Each path below is one point turned by a fixed rotation once a step. After each direction that follows a path, write how fast that rotation turns it, in degrees a step (0 if it stays still).
Each turn is a multiple of 5 degrees from 10 to 175, or 0.
Each row of a path follows its step; steps can be skipped.
Path 1:
step 0: [  9.3 -10.6   8.1   4.9   4.1  -2.4  13.8  22.9 -19.4   4.2  24.5  -9.5
 -12.4   3.1   7.2  22.5  16.0  32.2  -8.6  10.4   7.1 -11.4 -11.0  -4.1
  10.3   6.8  -3.6 -15.9   4.2   4.1  14.1  15.1  -2.9 -28.3  -8.7  -9.7
  -2.9   6.2  -0.1  16.8  -5.0  -9.3  18.7  -8.5  12.5  -7.7   8.8  -6.8
   2.1   9.9   5.6  -8.2   9.3]
step 1: [ 10.2 -18.6 -13.3   4.1 -15.8   9.6  -5.7   8.7  29.5  -3.2   6.2   1.3
   5.3  -9.2  -8.8  16.3 -21.9  -0.5  10.7  -2.0 -10.3  -3.4  21.5 -21.6
  -5.4  11.2  -0.6   2.7   0.7  17.0  -4.6  12.3  30.1  -9.9   2.3   2.5
  18.0 -10.7  -9.3  11.3   8.9  14.1 -23.8  20.6  -2.8  10.1  -7.1  -3.0
  -0.2  -2.2  -8.3   1.3  -7.5]
step 2: [ 19.0   7.3  -3.8  -5.6  -7.8 -14.5  22.7   4.2   4.7  -7.5 -18.3   6.2
   2.7 -21.8 -13.0   9.8  14.5 -16.5   7.1 -12.5   2.8  -6.5 -11.5   5.8
  10.8   9.1   6.2   0.8 -17.8  15.7  -4.0 -12.6  -4.4  18.0  -0.1  11.4
   3.0  22.1   4.7 -21.6  -1.6  12.7   6.6 -26.8  25.4   6.6   2.4   6.2
  -7.4   7.8  -1.9  17.5   7.1]
step 3: [-19.2   5.4   6.4  20.9  -0.2   4.7  -5.8   0.0 -12.8   5.8  11.8  17.1
 -18.3   1.0   5.0  18.0 -16.8  12.5   3.2  -0.6  -3.4   0.1  -4.9  12.6
  16.9 -17.7  17.3   3.1   4.9 -27.9  10.5  -3.7   5.5  -0.4   2.7  14.0
   3.0 -10.7   5.2 -18.9   0.4  23.5   4.6  -2.5 -12.9  -5.9  -1.7 -23.4
  29.3  -1.1   7.2   7.5  16.6]
step 4: [ 10.2   9.7   1.7  -5.1 -10.8  25.2 -12.7  -9.6  23.0  10.0  -0.3 -14.7
   3.1 -11.5  14.4 -17.5 -13.7  -3.8   1.9  -1.8 -18.1   5.0   0.0  -1.7
   0.3  10.2   7.8  -0.5  12.3   6.5  -6.4  -4.1   1.2 -24.0   2.0  -7.0
 -16.5  28.2  23.6   5.3  -1.6 -26.4   6.5  -7.4 -17.0   9.6  12.1 -12.9
   7.4  -6.3 -12.1   9.1  -3.2]
step 5: [ 12.5 -12.1   0.1 -14.8  -9.7  -6.4  -3.5  -0.8   3.2 -19.5  -4.3   1.6
  -1.9   2.6  -8.2  -4.2  -2.8  -1.9 -21.0 -16.3   1.6   8.3   5.8  14.5
  11.6 -12.8 -17.7  -4.6 -11.0   1.3  -8.4  -2.6 -13.3   6.1  -3.3 -11.6
  20.3   8.5 -24.2 -10.9   5.1 -17.0   3.1  29.6  -2.0  -6.4  20.0  10.0
   3.2   6.8  12.5  -2.3  36.6]
step 6: [-13.8  20.6  -7.9  22.0  18.2  16.6 -12.8  29.8  -9.9  21.2 -11.1  -4.9
   0.6   3.8  -2.6  -2.1  11.7  -2.3 -15.1   2.0   9.8  -0.6  18.5 -20.7
  -9.5 -10.4  -1.2   1.2  13.0   6.3  -0.1   7.8  17.5   6.5  -0.4  -8.1
   2.1  16.4  -1.9 -28.6   2.7   6.6   0.6  -6.1   4.7  -9.4 -19.3   5.2
  -5.8  11.5   6.0 -16.8   5.0]
step 7: [-12.8  14.2   0.0   1.6  -8.8  -1.6   3.1  -1.7   7.6  -4.4  -2.0  -5.8
   0.6   4.1   9.4  -6.4  14.6 -11.5   2.0  -3.3 -20.4  -7.3   9.7  11.1
 -10.1   2.8   7.5 -17.1  -3.0  -8.4 -27.4   5.9   2.4  24.6  17.9   0.4
 -16.6 -10.0 -21.7  13.7  -6.1   6.4   9.5   6.1  -4.3  28.0   5.2   9.1
  29.8  -4.6 -12.2   5.3 -27.2]
step 8: [  6.6  -4.7   1.3 -21.0   3.9   0.6  23.5 -25.7  -1.5   0.6  -7.4  -2.4
   4.1  11.8  -2.2  -7.1  33.4  10.5  -5.6   0.1 -13.1   4.3 -17.7  -7.5
  11.6 -11.1  16.0  10.0  -6.2   2.5   8.9  -5.9  -3.1 -11.7 -18.9 -28.0
  -5.9 -20.5   0.4 -15.3 -13.7  -0.6   0.2  -8.1   0.6  -9.3   3.6 -11.4
   1.8 -16.1   4.3 -24.6   6.1]
step 9: [ -0.1  18.5   7.9  12.7   5.7  -8.2 -18.9  13.0 -11.6  -7.3   0.1  -8.5
  22.2 -16.8  -2.3  -4.5 -24.8  15.6  -3.9  21.3   5.2   5.1 -10.9  -4.9
   3.4  11.0  -6.7  18.1  10.5  -4.6   2.0  -1.0  -1.4   2.4 -18.1  -2.2
  17.5 -28.4   3.0  -6.1  -6.2 -12.1 -11.9  23.6  -8.4   5.6  -0.3  -8.6
  -1.9  22.5  -9.9  -6.2 -19.1]
step 10: [ -2.6  23.6 -22.5 -16.0  -7.7 -19.0   8.4 -12.2   7.0   5.2 -15.9 -15.7
   7.1   6.1 -10.6  12.6  -7.5 -21.4  -3.3   6.8   9.6  -5.6  -6.6   5.1
  13.3   5.3   7.9 -15.0  12.7  -9.4  -4.5  31.1  -6.2 -10.8   7.4  12.0
 -14.6   7.9   5.4  15.9   7.5  -6.0  -6.0   0.1   9.0   1.1  -3.2  26.8
 -23.4  -2.3   6.7   2.1   1.2]
step 11: [ -7.5   4.0  -1.2 -21.8  -0.6   5.6  16.1 -10.7 -17.1   1.7   0.7  26.0
 -10.7  -3.0   3.8  18.0  -0.4   9.0  13.5   5.8 -10.1   6.5  20.5   8.8
 -15.1  -0.3  -9.5  13.6  -3.7 -10.3  11.7 -17.5  18.0  16.1   1.3   3.7
   5.3  -2.2  -6.3  13.0   4.4  11.6  12.0   4.0  -1.8 -41.7   7.4  16.8
   2.1   2.9  -6.2 -13.0  -0.4]
Directions:
[-1.8  3.4  0.7 -1.5  4.7 -0.4  1.1  9.2  1.9  0.6 -2.6  5.8  3.2 -0.5
  3.0 -5.4 -5.2 -0.8  2.5  4.8 -4.3 -5.2 -2.3  4.5 -1.0 -0.4  2.8 -0.4
 -1.7  1.5 -0.3 -6.0  6.6 -0.1 -1.9 -1.2  1.2  0.7  1.3  2.4  1.5 -3.6
  2.1  3.2  2.9  8.4 -0.4  1.1 -5.2 -5.6 -3.9  0.4  2.2]
140
[-3.6  5.8  2.0  1.8  7.2 -6.0 -3.5  5.7  1.0  1.1  6.6  0.4 -5.2  0.4
  0.2  0.2  2.5  0.2 -4.1 -1.4 -1.3  8.1 -5.3 -5.0  0.8  0.3 -0.2 -1.0
  0.8  0.4 -2.0 -0.2 -0.2  1.2 -1.9  4.1  7.4 -4.9  4.2  2.1  4.1 -0.7
  5.2 -2.5  0.4 -1.0 -2.1 -4.3  0.2  4.1  0.1 -2.1  3.3]
120
[  3.1   5.2   2.9  -7.3  -2.2  -2.7  -7.0  -1.6   0.3   0.3   5.3  -1.5
  -0.4  -5.2  -0.1  -0.4  -3.1  -1.3  -0.7  -2.0   2.4   2.1   6.1  -1.6
  -1.0  -0.5   5.1  -1.7   0.2   3.0  -5.9   2.0   0.3  -1.0  -3.0  -3.2
  -6.3  -2.1  -1.3   2.9   5.4   2.7   1.1   1.5   5.2  -2.3  -2.6  -1.2
   1.1 -10.1   1.9   3.9  -2.0]
120
[  2.7  -3.1   0.2   0.3   2.2  -0.2  -1.5   2.0  -3.8   0.6  -1.6   2.8
   0.8   2.6  -2.6  -5.2  -3.1  -0.1  -6.2   1.9  -0.5  -0.4  -1.3  -3.0
   5.8  -2.5   7.9  -0.6  -5.1   0.5   0.6   2.2   3.9   5.1   4.1  -2.9
  -1.1  -0.1  -1.9   4.3  -7.1   0.4   1.7   0.0   1.6 -10.9   3.1  -3.6
  -2.9   3.3  -3.5   5.7  -0.3]
125
[-0.1 -0.2 -1.5 -0.9  1.0 -0.8  0.8  7.8  4.0 -6.1 -3.5  0.8  3.5  2.4
 -0.5 10.9 -4.8 -1.9 -1.2 -4.3 -2.3 -2.6  5.3 -6.7  2.0 -1.0 -0.5  0.3
  3.6  1.3 -1.6 -1.0 -3.3  0.9  3.3  0.2 -1.5  1.4 -0.8  1.2  2.3 -7.2
 -0.4  3.3  4.0 -3.9 -1.8  1.4 -5.1  3.6  5.5 -3.0 -1.9]
80
[ 5.7 -3.6 -0.2  1.8 -5.3  3.1 -0.7  5.1  1.5 -7.0  2.4  6.9 -3.3  0.5
 -4.5 -0.3  2.5  1.1  1.2 -1.5  4.6 -4.0  2.2 -1.9 -2.8 -0.3  4.9 -3.6
  1.2  4.5  0.1 -0.8  3.0 -5.9 -0.5  3.4  1.6  2.8  2.8 -0.6  0.9  3.0
  4.0 -2.0 -2.8  5.1  1.9 -5.6  2.3  4.0  5.0  6.5  2.6]
20
[-0.7  3.9  9.3  0.1  0.5 -0.6  5.8 -1.5  3.3 -2.3 -4.7 -1.2  0.9 -1.4
  2.5 -2.2  2.1  1.3  2.2  2.7  1.3  1.1 -6.4 -2.8 -0.3  2.1 -3.2  0.1
  3.1  1.8 -7.2  5.0 -6.1  2.2  2.0  3.9  0.3  6.5 -5.8  3.8 -2.6  0.7
  0.3  3.9  3.7  2.5  2.0 -3.0 -0.8  0.3  1.5  8.0  1.4]
140
[ 4.9  1.6  2.2 -4.4  3.4  2.5  0.3  0.4 -3.6  5.2  0.8  3.9  0.0 -3.5
 -0.3  0.2  2.1 -1.6 -1.1 -7.9 -1.2  1.2 -5.5 -1.5 -5.3  0.8  4.9 -1.6
  4.2 -2.7  0.4  1.5 -1.4 -7.4  8.9 -3.9 -1.5 -0.5  0.0 -1.5 -4.3 -0.7
 -6.0 -2.2  2.4  3.1 -5.3  3.2 -4.0  3.0 -1.4 -0.5  4.6]
175
